In the data rows, 128 means zero.
Here are some points:
170,83,89,102,101,141,109,184
158,65,79,143,152,136,101,190
184,111,65,197,133,145,149,137
108,122,143,151,183,111,127,126
102,162,159,90,187,107,123,176
94,144,107,65,70,177,61,170
127,62,122,169,108,120,102,163
126,94,105,100,93,180,108,83
152,119,101,133,102,86,70,95
181,130,109,167,134,179,161,180
159,158,90,131,90,119,105,101
100,155,163,155,149,108,107,131
73,126,180,172,119,68,180,116
87,140,138,113,138,118,136,134
194,125,62,194,115,173,154,94
177,149,191,120,87,98,184,69
91,154,161,95,194,127,147,138
83,134,190,107,129,90,181,84
62,147,165,80,192,133,141,158
116,108,102,129,143,170,82,127
Then 16 other points, each followed by its number:
86,80,188,119,122,72,172,102 0
151,70,95,70,89,116,104,194 1
118,59,119,69,179,186,83,141 2
138,159,98,158,188,125,97,97 3
89,69,162,170,190,105,130,174 4
141,174,173,141,181,149,173,152 5
144,188,76,62,82,183,134,166 6
77,176,144,98,158,109,111,147 7
172,101,70,134,84,155,76,104 8
80,95,187,112,140,76,179,107 9
167,190,93,83,65,192,167,70 10
79,177,194,72,126,64,192,66 11
169,192,127,61,64,184,186,62 12
104,102,155,109,173,169,138,177 13
113,180,184,82,163,152,183,136 14
188,184,73,64,68,176,118,145 15
Which three of these numbered points are nearest to each point below, ignoring the direction in which the first points spread most? Their numbers follow each, nearest first.
143,73,113,101,145,147,131,162 > 13 1 9
120,115,169,191,100,75,177,68 > 0 9 11
90,98,118,149,155,166,115,143 > 13 7 4
165,151,94,123,127,156,145,119 > 14 11 5
154,167,154,87,83,159,170,109 > 10 14 12
65,179,192,66,79,66,190,86 > 11 8 10
123,156,149,93,120,100,169,192 > 14 1 7
197,186,59,84,62,195,59,61 > 10 15 12
140,86,131,136,159,143,120,159 > 13 4 9
122,191,195,73,94,61,194,65 > 11 10 12
187,183,80,75,66,191,84,122 > 15 6 10
66,72,183,159,137,65,174,91 > 0 9 4
97,82,166,176,116,104,158,111 > 0 9 4
183,194,197,173,61,59,197,59 > 11 0 12
148,169,86,192,148,162,64,75 > 3 8 7
147,166,174,127,191,87,176,195 > 5 14 13
